50 stands for zero in the data rows.
Here is a table of points, one per row:
[33 99 48 32 73 45 38 39 48 68 35 38 46 40]
[61 40 57 38 70 34 78 47 42 29 64 42 38 59]
[35 45 35 99 31 45 40 78 36 90 45 45 35 36]
[37 69 33 71 36 94 40 40 74 38 35 53 34 45]
[50 35 64 44 60 34 70 60 35 35 69 42 41 62]
[47 35 49 34 40 39 66 40 39 29 86 93 41 61]
[54 31 39 35 39 45 48 34 47 30 72 99 54 73]
[36 76 38 33 61 58 34 33 74 71 34 40 72 42]
[54 52 65 37 56 39 37 49 58 84 37 34 62 36]
[67 41 71 34 42 47 37 46 77 63 37 38 63 38]
[95 31 51 35 38 35 48 92 34 37 53 42 49 59]
[38 36 56 41 93 48 61 40 32 31 38 46 86 54]
[41 44 65 37 60 52 37 36 76 70 36 41 59 44]
[88 30 43 34 37 44 46 41 47 30 56 75 52 78]
[35 46 33 67 32 99 40 39 68 40 37 78 34 45]
[38 67 37 99 34 51 48 60 49 53 47 44 33 37]
[41 44 52 41 56 32 74 68 31 38 88 43 41 50]
[63 39 50 38 47 34 68 53 37 33 84 51 45 56]
[33 99 34 60 37 79 47 43 58 37 39 59 32 42]
[65 33 50 36 41 40 57 50 38 33 73 67 50 67]
[43 74 36 75 34 66 45 65 61 44 38 46 33 39]
[56 55 49 35 45 45 35 39 72 81 38 38 75 37]
[47 74 39 98 38 43 48 76 53 44 38 34 32 35]
[30 32 99 35 98 38 90 47 29 28 35 42 38 52]
[39 41 44 35 38 35 33 49 35 99 35 33 67 35]
[48 56 34 99 34 47 40 56 54 58 42 36 37 35]
[75 33 44 38 40 38 51 56 36 39 71 61 56 64]
[37 29 81 47 72 47 53 46 30 35 35 44 80 64]
[38 95 50 34 80 42 39 35 72 55 36 36 49 38]
[46 46 42 37 49 38 60 49 35 37 73 62 51 73]
[38 31 71 39 91 53 60 42 32 29 34 44 69 66]
[69 35 49 39 41 35 60 60 35 36 85 52 48 56]
[64 37 45 36 44 39 58 46 40 33 77 66 49 65]
[39 63 35 64 34 88 45 58 61 44 37 55 33 45]
[46 40 36 74 31 86 42 52 76 40 38 63 34 42]
[58 39 70 38 39 38 36 53 49 99 40 35 63 35]
[44 31 77 38 67 58 63 44 33 29 36 49 69 61]
[34 86 31 84 35 71 39 43 51 60 37 50 35 42]
[37 62 42 33 64 59 35 32 99 44 34 45 59 43]
[99 31 50 42 41 33 53 63 35 37 76 39 54 47]
There is one direction along which these points spread out most. Where along it does each point below lie, from 0 to 99? The average is 50, and the first point in the table lies past the average.
[61 40 57 38 70 34 78 47 42 29 64 42 38 59] -> 33
[43 74 36 75 34 66 45 65 61 44 38 46 33 39] -> 69
[33 99 48 32 73 45 38 39 48 68 35 38 46 40] -> 64
[69 35 49 39 41 35 60 60 35 36 85 52 48 56] -> 32
[95 31 51 35 38 35 48 92 34 37 53 42 49 59] -> 34
[50 35 64 44 60 34 70 60 35 35 69 42 41 62] -> 33
[44 31 77 38 67 58 63 44 33 29 36 49 69 61] -> 37
[39 63 35 64 34 88 45 58 61 44 37 55 33 45] -> 68
[37 69 33 71 36 94 40 40 74 38 35 53 34 45] -> 73
[34 86 31 84 35 71 39 43 51 60 37 50 35 42] -> 76
[58 39 70 38 39 38 36 53 49 99 40 35 63 35] -> 54
[75 33 44 38 40 38 51 56 36 39 71 61 56 64] -> 34
[30 32 99 35 98 38 90 47 29 28 35 42 38 52] -> 30
[35 45 35 99 31 45 40 78 36 90 45 45 35 36] -> 68
[47 74 39 98 38 43 48 76 53 44 38 34 32 35] -> 68
[54 31 39 35 39 45 48 34 47 30 72 99 54 73] -> 35
